In the rows, zero is written as 128.
Each named turn below is shown by a few rows before and after it. Which turns, in which order, take the first row of each later pair to the second? The first pair is answered.
vesi (before |-> after):
[119 124 143 154 104 121 131 115 103 100 116 121  95 126 157 111 124 121
 126 138 107 135 121 132 102  99] |-> [122 125 148 157  98 129 132 117 110 101 118 126  91 119 162 113 126 120
 126 136 120 135 131 130 100  98]
[ 92 114 133 155  99 100 126 101 131 112 142  97 157 202 134 138 158 115
 153  68  89 100 125 102 126  83] |-> [ 88 150 109 172 169 116  74  83 110 143 153  94 138 145 184 126 121 113
 165 131  85 111  94 131  95 116]
[175 164 160  90 158 140 139 115 111 183 112 138 131  42 111 138 135 148
 127 122 134 167 147 155 141 165] |-> [173 141 171  74 113 121 177 127 120 152 108 135 151  89  71 147 161 147
 121  80 130 153 160 134 167 142]
lede (before |-> after):
[157 149 114 115 164 121  99 126 136 124 134 132 117  94 129 114 121 148
 104 172 136 122 102 159 143 156] |-> [156 157 118 109 170 107 111 123 132 120 134 127 128 107 106 118 116 147
 108 163 117 121  93 158 156 157]
[131 144 123 138 180 128 147 166 113 158 127 122 132 127 130 147  90 103
 130 173 109 134  75 160 137 200] |-> [135 145 132 128 171 118 161 170 111 153 131 117 143 142 107 152  92  97
 136 155  95 132  76 154 152 199]
[124  73 171 148  37 160 104 202 155 179 111 119  98 234 131 164 166  89
  82 129 169 125 159 104 117 139] |-> [113  79 147 167  68 172  71 184 149 183 104 124  71 203 188 148 156 100
  78 176 185 133 146 118  87 140]
[158  98 111 139 118 131 121 123 154 110 107 146  96 106 150 107 141 160
 102 173 175 121 134 120 131 136] |-> [150 107  98 137 143 120 120 109 144 108 103 143  95 107 154  97 129 160
 107 184 155 125 112 130 137 135]
Vunil (before |-> after):
[100 152 100 151 114 166 131  87  95 112 107 154 106  84 174 141 139  95
 119 118 171  99 154 136  82  73] |-> [ 94 130  81 152 122 144 106 121  88 116  97 132  75 140 167 133 140  94
  85 186 160  92 112 135  95 118]
[ 97 102 110 160 116 163  87 125 129 119 125 138  95 121 209 116 146 124
 104 172 169 128 138 134  81 105] |-> [107  92  86 136 142 107 121 109 125  69 103 139  95 141 176  87 151 147
  99 190 131 118  98 139 131  98]
[152 112 139 118 139 112 127 132 136 128 124 117 122 134 108 127 131 142
 130 153 135 136 122 122 138 150] |-> [156 119 145 114 138 113 140 115 135 121 129 131 138 112 109 127 132 142
 143 122 134 137 139 122 135 134]
[ 96 130 131 142 103 120 152 119 126  97 126 139 143 134 133 123 131 114
 147  92 113 132 139 110 130  78] |-> [ 86 127 136 160  90 147 120 150 124 134 133 124 121 153 150 137 127  99
 130 122 136 135 143 110 102 106]
Pairs:
(2 to 3 turns a pair)
[144 125 124 115 132 123 156 134 135 128 129 126 117 113  97 123 150 131
 123 129 121 128 120 114 149 148] |-> [137 125 128 125 122 143 134 149 138 153 136 124 111 113 109 132 145 118
 122 138 135 130 131 111 128 160] : Vunil then Vunil
[153 165 127 130 162 150 117 115 133 161 143 140 137  68 127 134 112 138
 146 111 142 140 138 134 124 150] |-> [159 153 105 116 179 109 133 114 128 133 127 135 131  98 103 112 112 148
 134 139 113 133 102 141 158 156] : Vunil then Vunil
[102  99 116 112 107  76 142 118  43  81 121 127 130 136  96 127 120 126
 151 104  52 120  66 119 170  82] |-> [ 74 114 138 154  81 153  71 158  38 164 153 113 112 138 144 168  98  83
 148 114  93 136  94 123  98 111] : Vunil then vesi then Vunil
[ 75 136 137 117 172  96 152  91 124 113 125 111 128 186 113  94  98 116
 157 100  40 141  57 128 143  95] |-> [106 126 114 136 204 126  94 110 138 152 111 117  77 127 159  89  86 140
 126 200  98 144  47 142 111 168] : vesi then Vunil
[120 145 163 108  83 132 176 107 119 128 155 135 175 129  80 152 129  99
 171  12  87 139 170 103 137  66] |-> [ 90 127 150 159  81 187  70 182 117 204 159 100  99 171 154 171 114  67
 116 131 149 146 152 111  70 146] : Vunil then lede
[146 101 129 121 117  96 157 133 144 112  94 150 118 119 107 117 133 160
 115 148 177 130 142 118 153 116] |-> [133 108 122 139 127 118 121 141 138 137  99 142  98 114 142 120 119 152
 110 180 187 131 135 127 125 130] : Vunil then Vunil then lede
[181 147 146 133 123 150 145 152 185 184 145 160 138  90  95 140 136 137
  91 188 211 166 149  98 110 170] |-> [169 172 105 123 204 104 159  94 157 140 137 161 139  63 108  90 111 154
 119 211 145 170  90 130 138 141] : lede then lede then Vunil
[ 95 144 151 130 104 131 121 167 107 155 161  91 139 195  91 161 115  91
 128 102 109 130 146 122 106 127] |-> [102 149 130 117 149  93 137 142  92 130 150  92 141 190  79 135 103 109
 139 124  71 127 108 135 139 129] : vesi then lede then Vunil
[168 112 142 114 106 146 147 124 160 121 113 171 111  80 149 119 147 142
 115 115 176 138 170 103 124 137] |-> [152 141 104 111 181 111 140  89 124 106 116 158 107  77 160  87 113 142
 138 149 105 147 104 131 139 128] : lede then lede then lede
[100 106 115 136 131 124 113 125 124 148 127  87 147 201  88 135 144 105
 155  34  83  90 104 121  98  55] |-> [ 93  98 111 145 134 127  98 145 122 158 125  74 131 224  93 135 144  97
 140  66  89  91  89 122  95  75] : Vunil then Vunil
